In the rows, zero is written as 128.
name the system of each run:
path 1, pog (11 x 20):
[[ 96 139 143 155 116 154 137 126 134 107 161  99  90  85 147 147 113 112
  106 160]
 [128 129 115 161 148 146  99 137 146 154 154 149 145 135 166 136 140 129
  120  75]
 [122 152  84 150 130 147 146 102 139 137 101 106 115 119  94 126 161 132
  100 135]
 [137 161 136 112 127 134 115 126 110 176 131  91 118 119 131 142  96 123
  160 104]
 [147 122 124 131 124 105 122 127 147 119  71 152 135 155 114 116 144 122
  170 114]
 [128 131 159  84 113 120 145 109 130 120 117 106 140 117 120 144 126  93
  133 167]
 [136  95 142 103 141 115  97 118 123 123 123 171 139 140 156 138  90 141
  129 128]
 [117 112 122 148 115 147 121 129 121  87 117 132 123 145 124 146 129 122
   97 176]
 [108 130 132 133 133 147 124 142  93 147 174 119 149 148 145 152 119 125
  104 120]
 [133 118  87 152 142 142 145 137 112 129 135 143 128 151 105 120 145 173
  122 121]
 [139 166 131 128 115 130 142 155 108 130 159  83 125 120  99 122 133 141
  138 145]]
path 2, rusud (11 x 20):
[[121 125 158 145 102 169 113 134 108 129 101  82  72  99  73  92 127 151
   89 125]
 [120 111 166 160 115 110  69 167 101 156 135  92 132 161 144  84 102  99
  112 110]
 [ 85  83 112 185 118  96 161 121 130 151 130 118 113 163 156 103 132  88
  136 165]
 [170 112 119  99 135 123 145  98 159 160 140 100 122 111 169 123 118 102
  162 195]
 [165 162  79  99 148 109  95 111 163 108 104 176 135 139 176 150 119 114
  147 147]
 [105 178 125  96 132 160 158 117 137  69 105 148 124 109 132 181 125 108
  142 104]
 [140 110 175 111 138 185 126 131 138 101 116 152 145 110 108 142 139 162
  131  59]
 [120 105 143 162 122 152 103 129 106 117  84 107 149 147  56 123 129 167
   95  95]
 [100 105 166 147 110 105 118 143  67 174 139  79 146 154  89 120  89 137
  122 124]
 [129  81 119 164 112  74 138 149 104 181 166 142 127 169 135 119 132 140
  157 176]
 [155 143  92  95 117  87 152 126 130 142 162 127 124 136 142 126 163 108
  131 227]]
path 3, pupu (11 x 20):
[[ 87 125 160 129 129 161 195 172  84  55 129  97 120 147  83  77 136 138
  121  84]
 [123  98 196 172 136 125 129 178 139  99 175 119 137 102 121  93  99 178
  158  58]
 [114 132 132 211 123  57 118 149 161 106 166 111 155  99  87 112 127 176
  126 142]
 [ 84 153 131 158 112  50 139 123 146 173 208 131 127  81 148 149 140 113
  114 161]
 [151 162  67 117 137 100 124 105 179 162 163 187  94  96 188 151 163 120
  133 162]
 [169 180  86  64 133 158 140  89 162 137 107 120 123 102 137 139 195  81
  100 167]
 [130 171 117  69 146 187 119 101 135 135  69 108 103 123 157 103 139  69
  104  65]
 [127 113 135 154 129 202 138 109 140 114  33  92  96 138 107 104 122 112
  155  69]
 [124  74 196 174 114 145 104 122 127 149  75  62 168 155  99 120  98 113
  157  94]
 [ 96  59 137 190 128  64 103 112 109 162 105 124 160 174 122 131  57 147
  152 131]
 [120  84 123 138 113  76 141 113  97 156 159 146 144 158 129 190  74 154
  168 215]]
path 4, kuf (11 x 20):
[[129 102 122 135 123 133  95 105 102 148 108 128 154 144  78 154 125 166
   77 149]
 [104 122 116 116 115 115 137 145  58 156 155 148 109 157 110 142 103 157
  118 146]
 [136 108 102 146 122 124 165 161 113 135 152 171 120 168 123 117 176 152
  151 136]
 [177 129 116  93 126 128 157 140 130 107 129 118 139 147 104 100 169 138
  142 179]
 [151 153 109  89 153  92 136 144 133  83 139 134 117 118 136  74 109 151
  133 139]
 [116 157 122 158 130 123 142 151 156  66 141 121  91  94 135 107 123 132
  136 135]
 [123 139 174 143 123 143 124 152 149  94 156  89 132  95 139 103 144 102
  106 122]
 [116 132 135 154 140 125 106 112 154 155 142  85 127  90 137  91 128 119
   82 107]
 [108 158 125 152 115 125 102 114 130 191 137  89  97 105 145 142 115  98
  123 124]
 [114 143 131 128 117 120 115 119 137 189 118 139 124 141 159 144 154  75
  142  96]
 [137 121 121  99 128 143 131  82 150 168  77 144 130 132 133 154 150  98
  142 115]]
path 5, pog (11 x 20):
[[127 201  50 158 133  39 127 137 145 123 132 120  88 124 139 109 100 126
  169 172]
 [130 221  94  88 143 115 164 147 154  85 142 146 120 123 188 154 130  72
  188 112]
 [162 156 115  45 169 182 134 105 163  58  86 166 153 115 143 135 148 121
  107  82]
 [115 122 182  90 127 204  85 103 108  79  68 102 116 100  94 133  92 135
   60  96]
 [ 78  54 208 189  96 172  88 134  92 153  98 119 126 152 103 147 102 127
  108  76]
 [108  37 155 212  93 126 148 113 124 206 137 108 156 159  87 149 177 138
  132 160]
 [156 112  87 145 124  50 132 109 120 233 183 104 151 136 122 136 128 157
  153 209]
 [155 195  40 114 136  22 129 148 128 127 150 157 110 154 155 120 104 137
  186 194]
 [143 222  83  55 142 112 167 166 133  34 147 164 115 138 180 137 130  82
  164 151]
 [146 164 136  31 171 203 142 140 128  24 123 170 141 117 158 122 132 123
   89  68]
 [111  97 194 116 135 234 104 129 109  54  89 117 114  99  85 106 116 162
   41  68]]
path 6, pupu (11 x 20):
[[124 139 141 147 136 209 161  96 158 153 127  14 109  78 133 112 139  82
  108 128]
 [139 144  98 184 156 136  89 123 161 172  93  83 146 160 177 100 105  86
  172  50]
 [112  93 102 167 131 106 187  68 148 170  69  85 164 159  87 138 132 117
  187 131]
 [141 105 162  75 135  78 107  81 120 199 108 118 175 141 145 171  55 110
  185 127]
 [128 124  89  97 125  82 109  91 113  92  48 190 133 175 121 184  65 132
  161 172]
 [111  97 184  58  97 167 141 116  74  83 111 163 144 154 120 216 110 105
  116 183]
 [135  91 140 102 138 189  73 155  79  72 119 204 135 174 146 159  98 168
   80 101]
 [113 106 137 161 110 204 134 173  58  74 151 116 120 153  54 140 139 201
   68 144]
 [117 128 175 163 108 136 105 223  59 152 226 114 127 149 109  99 139 177
  108  88]
 [135 136  98 181 122  57 152 195 120 136 203 159 102 130  89  58 178 206
  137 128]
 [144 168 152 101 116  39 172 159 149 148 231 110 116  59 116  70 179 143
  131 179]]
path 7, kuf (11 x 20):
[[161 146 103 100 127 124  72 144  84 168 115 176  87 154 134 132  82 175
  153 105]
 [ 98 129 111 157  95 113 153 152 111  82  74 167 112 192 103 135 159 101
  154 142]
 [142  61 189  74 129 149 185 127 121  98 131 128 138 130 116  97 142 134
  142 150]
 [174  90 108 144 156 114  87 125 149 106 139 143 135 119 141  99  93 190
  122 158]
 [ 99 166 107 157 116 103 130 151 107  82 157  99 129 139 128 147  96 115
  117 189]
 [ 99 133 142 132 146 128 186 156 128 123 199 126 145 116 150 108 159 123
  118  94]
 [173 150 102 149 139 155 121 120 166 153 145  91 134  89 108 113 169 159
  122 129]
 [137 204 125  93 117  95  90 143 112 141 121  93 119 120 120 114 118 100
  121 124]
 [ 79 149 131 136 126  98 151 123 148 132 109 157  83 109 140  99 142  99
  136  75]
 [146 106 174 132 104 171 116 114 162 136  99 121 100  97 133 144 152 102
  140 134]
 [139 106 146 107 132 123  63 107 131 139  93 135 145 142 153 122 106  98
   89 128]]
path 8, Keged (11 x 20):
[[149 141 142  98 127 106 127 149  99 125 124  99 169 162 102 117 121 127
  147 130]
 [106 137 118 133 145  86 151 147 124  99 143 163 126 134 136 116 105 150
  153 102]
 [139 139 151 121 112 113 135 136 141  90 144 129 126  96 101 138 136 154
  137 163]
 [131 131 137 117 139 131 105 147 127 108 165 135 138 117 144 109 137 134
   82 127]
 [100 142  97 152 129 150 141 120 127 123 144 123  90 106 123 128 135 139
   85 141]
 [143 148 135 131 119 169 123 137 127 169 155  89 114 111 134 135 151 116
  124 129]
 [126 136  99 153 140 120 129 125 149 156 115 120 124 145 146  95 153 103
  126 100]
 [130 143 124 107 125 105 139 103 133 153  96 104 108 119 114 108 118 113
  149 129]
 [143 129 149 111 134 106 104 128 145 127 111 139 121 123 160 116  99 113
  163 108]
 [117 113 147 125 120 111 118 110 150  87  83 152 123 125 130 132 115 107
  126 140]
 [123 101 160  96 127 152 111 107 117 119 117 140 137 120 130 155 106 129
  107 134]]
path 9, rusud (11 x 20):
[[126 115 117 133 117 153 101 113 146 148 107 190 113 144 164 176 155 102
  128 117]
 [135 140 127 101 114 196 142 106 120 133  78 115 111 136 109 158 154 102
  130 123]
 [156 119 145  89 136 151 107 133 106 139  81 137 138 165 118 113 120 129
  149  76]
 [119 113 129 140 120 115 151 142  98  99  79 124 135 180  79 109 121 142
  157 116]
 [135  93 173 103 123  96 153 144  97 117 142 106 164 150  99 109 107 144
  155 150]
 [135  90 114 130 135  78 129 138 113 110 155 166 147 152 121 122 114 173
  122 178]
 [125 149 107 110 125 121 146 137 104 103 183 125 132 119 125 153 122 148
  102 194]
 [135 149 104 108 149 149 129 148 120 126 201 161 130 113 164 140 142 150
   94 124]
 [120 175  79 147 143 174 145 136 135 118 156 126  99 102 123 116 171 148
   82 106]
 [123 173 132 134 142 150 120 141 136 151 146  82 110  88 125  83 141 126
  102  67]
 [104 136 129 189 130  98 112 139 156 150 118 111 103 112 129  74 132 119
  128  74]]
path 10, Nagim (11 x 20):
[[124 114 135 138 102  72  81 123 153 157 142 181  77  94 149 117 149 122
   92 173]
 [111 139 113 117 109 134 130 122 129 151 164 135  78 117 187 139 148  74
   93 192]
 [142 136  79 120 151 178 129 133 133 123 142 153 110 161 209 137 134  93
  128 130]
 [144 131  74 130 155 197 163 120 123  94  85 101 131 174 132 121 141 114
  134 124]
 [135 129 133 122 155 159 139 128 106 117  88  69 157 156 105 104  88 137
  152  76]
 [121 109 157 170 131  96 135 134 132 115 104 110 144 128  80 111  95 170
  176  94]
 [118  98 188 140 108  67 127 118 140 144 146 114 158  96  88 134 122 147
  138 152]
 [118 129 142 124 119  58  89 115 144 151 163 174 133  95 141 155 117 139
  108 160]
 [113 160 106 115 104 119 121 123 129 125 158 171  99 112 149 180 154 109
   97 184]
 [131 157 107  86 129 184 120 138 109 120 142 157 121 152 169 163 154  94
  102 127]
 [139 134  90 117 142 202 138 141 105 103  95 141 109 172 129 113 150 131
  115  94]]
path 11, Nagim (11 x 20):
[[134 123 137  73 140 139 133 111 150 150 143 167 103  97 168 100 166 106
   89 112]
 [148 145  89 135 134 179 103 113 150 122 100 125  64 109 155 110 127 123
  108 142]
 [115 144 135 156 120 166 130 138 132 132 107  69 114 145 152 109 135  63
  136 111]
 [116  82 121 166 153 139 156 112 144 152 113 129 135 150 153 107 114 125
  163  77]
 [149  94 122 151 132 129 138  90 143 152 104  91 146 129 102 138 105 153
  156 164]
 [126 141 143 127 121  67  91 116 125 147 115 111 167 141 125 154  84 112
  152 144]
 [ 91 129 135 126 111  80 145 115 127 110 128 182 128 127 125 182 113 128
  152 145]
 [136 115 156  84 115 158 121 117 113 106 138 160 145 124 126 192 130 134
  113 164]
 [123 133 122 112 126 150  83 142  97  91 108 163 136 161 122 148 128 134
   78 121]
 [ 90 129 131 137 116 166 147 161  69 111 139 123 105 154  97 121 138 142
   90 112]
 [146 106 145 140 131 153 132 178  93 143 174 116 129 148 112  94 141 167
  125 103]]
path 12, Keged (11 x 20):
[[ 83 158 117 139 120  88 198 144 113 132 202 123  71  68  91  97 139 177
  118 140]
 [176 153 140 143 125 115 104 167 171 153 209 103 101  69 161  87 157 144
  134 161]
 [122 166  81 138 143  96 122 121 171 118 133 100  97 103 170  50 158  72
   66 161]
 [120 172 107  81 148 166 155  76 151 154 123  82  59  57 167 110 110  90
  108 128]
 [158 147 122 149 142 189  83 101 197 143  78 105  96  97 185 127 124  82
  149  82]
 [108 129 150 128 119 145 100  81 156 135  15  92 134 138 113 121 133  55
  113  89]
 [ 95  90 179 108 128 131 106  78 115 183  61 137 128 131 128 159  69 111
  149  59]
 [123  70 168 164  95 102  71 109 130 151  62 174 142 166 120 194  87 128
  182 130]
 [120  71 176  90  93  80 106 123  85 128  98 181 187 198 110 186 116 108
  134 175]
 [121  69 114  97 134 111 147 126  71 110 150 226 161 189 130 189 105 180
  131 158]
 [167 108 103 119 117 161 144 172  81  71 165 174 153 186  94 181 144 197
  141 198]]

runs to name:
path 13 (2 x 20):
[[109 121 137 156 145 141 102 124 125 116 158 134 127  84 108 137  98 191
   82  99]
 [105 153 139 182  92 134  86 150 114 149 158 102 112 112 108 161 136 127
   90 150]]
 | Keged
path 14 (2 x 20):
[[110 125  69 124 131 138 149 102 124 167  93 181 152 200 158 173 185  72
  137 114]
 [173 132  80  55 148 192 154  83  92 147 106  94 136 154 112 152 122 136
  118 178]]
 | pog
path 15 (2 x 20):
[[106 122 111 154 128 102 142 166 105 119 157 171 119 167 156 133 116 132
  157 121]
 [148 139 105 121 133 152 170 146 137  97 163 126 140 130 127 127 182 135
  124 158]]
 | pog
path 16 (2 x 20):
[[169 157 137 131 121 121 119 176 121 110 164  84 179 150 108 122 159 131
  141 150]
 [ 91 166  92 128 155  83 168 144 122 107 163 136 137 127 130  83 137 135
  102  97]]
 | Keged
path 17 (2 x 20):
[[131 119 119  55 126  85 135  76 123 192  89 144 110 128 128 104 143  95
  115 151]
 [157 128 127  67 129 140 114 100 130 119  67 131  71 123 157 114  82 103
  154 159]]
 | pupu
path 18 (2 x 20):
[[127 139 119 167 124 173 141 107 169 137  96 122 118 124 151 181 138  95
  182 104]
 [153 124 172  82 131 148 100 111 132 127  85 120 188 149 127 157 120  97
  139  96]]
 | kuf
path 19 (2 x 20):
[[ 81  97 133 120 158  92 234 107 163  90 157 184 160 110 132 121 170 133
  141  92]
 [199 116 123 111 151 136 101 103 147 115 144 101 152  80  85 127  97 224
  119 170]]
 | Keged
path 20 (2 x 20):
[[132 207 134  60 120 154 133 161 100  76 103 113 118 147 132 123 125  77
  139 106]
 [107  88 159 121 150 147 170 153 131  75 117 172 125 144 136  81 140 142
  143  43]]
 | rusud
path 21 (2 x 20):
[[137 169  86 162 135  89 106 139 182 160 150 114 113 113 176  70 181  79
  109 127]
 [103 186  62 109 163 119 166  84 162 150 110 117  79  89 173  96 125  90
  124  93]]
 | pog
path 22 (2 x 20):
[[ 82 147  88 136 113 111 176 140  91 134 118 166  62 149 100 115 143 140
  138 119]
 [166 105 162 110 104 164 157 165 126 116 132 141  98 144 125 104 177 122
  167 142]]
 | kuf
path 23 (2 x 20):
[[ 98 118  63 150 155 133 155 105 145 152 101 142  69 162 215  92 116  64
  150 115]
 [175 147 115 121 143 170 162 112 187 113  90  75 114 114 162 121 127  86
  212 132]]
 | rusud
path 24 (2 x 20):
[[116 106 166 154 122 143 119 146 128 157 189 125 104  92 152 127 119 146
  119 114]
 [152 116 102 172 126 123 110 137 160 145 154 138 133 133 143 119 172 132
  108 160]]
 | Nagim
path 25 (2 x 20):
[[129 135 159  99 106 139 109 149  93 159 204 140 119 114 158 179 117 131
  113 164]
 [138 119  79 142 136 122 107 158 119 120 135 194 119 169 137 102 170 155
   93 121]]
 | pog
path 26 (2 x 20):
[[128 108 113 115 155 181 124 100 126 125  96 119 118 145 169 118 101 104
  114 106]
 [143 125 106 154 147 175 134 122 126 122  95 101 129 155 133 135  99 134
  170 100]]
 | rusud
path 27 (2 x 20):
[[145 145 146 147 139  95 126 149 145 119 173  92 133  92 129 106  93 163
  159 131]
 [115 162 128 155 129  69 125 144 172  92 137 156 130 102 132 115 141 128
  145 109]]
 | pog
path 28 (2 x 20):
[[133 168  99 137 128  42 146 124 160 130 126  83 111 105 121  64 130 106
  146 171]
 [122 175 153 104 121  78 144 136 177 126 167 134  90  63 182 113 130  81
  168 138]]
 | kuf
path 29 (2 x 20):
[[ 90 130 160  92 115 124 158 121 126  98 105 166 139 121  91 135 178 112
   94  92]
 [134 111 151 106 130 180  99 116 109 146 126 147  91  94 113 130 114 171
   86 102]]
 | Nagim
path 30 (2 x 20):
[[141 145 146 166 159 169  89 157 156 120 128  88 133 118 166  83 104 119
  142  36]
 [103  99 111 212 131 125 173 106 178 138 101  94 122 112  95  89 170 136
  137 104]]
 | Nagim
path 31 (2 x 20):
[[144  95 163 151 122 111  47 141 101 196  97 102 174 190 132 115  97 108
  139  88]
 [100  70  91 158 120  70 162 107  89 153  92 145 112 184  93 117  92 158
  155 171]]
 | pupu
path 32 (2 x 20):
[[104 114 147 130 141 122 154 141 105 118 123 113 174 158 100 111 130 130
  126  81]
 [113 114 144 145 138 106 135 127 117 134 140 137 122 110 108 130  84 179
  153  97]]
 | pupu
path 33 (2 x 20):
[[176 188  79  78 138  87  60 120 156 121 107 133 109 115 156  79 137  96
   80 172]
 [ 66 187 118 120 137 126 141 136 132  70 119 151  68 110 186 126  91  71
  128  90]]
 | rusud
path 34 (2 x 20):
[[120 150  93 161 128 125  98 108 119 144 122  85 142 141 130 157  99 114
  111 165]
 [102 152 114 141 125 112 145 138 104 145 145 139 147 161 141 174 118 109
  164 109]]
 | Nagim
path 35 (2 x 20):
[[145 142  96  85 151 171 156 125 106 178 122 117 186 185 127 124 202  98
  111  75]
 [132 136  74  96 152 112 184 105 107 160  82 134  86 139  85  68 122 172
  160  84]]
 | rusud
path 36 (2 x 20):
[[140 167 116 101 159 140 134 117 120 139 145  84 196 131 116 140 129 133
  115  90]
 [102 138  99 149 146  94 145 121 120 156 132 163 116 120 104 125 118 180
  145  71]]
 | rusud
path 37 (2 x 20):
[[ 71 150  79 199 135  76 166 134 165 139 174 131  74  89 155  73 160 113
  103 123]
 [163 143 115 139 135 134 160 108 204 183 185 100 108  57 174 126 177 105
  162 159]]
 | pupu
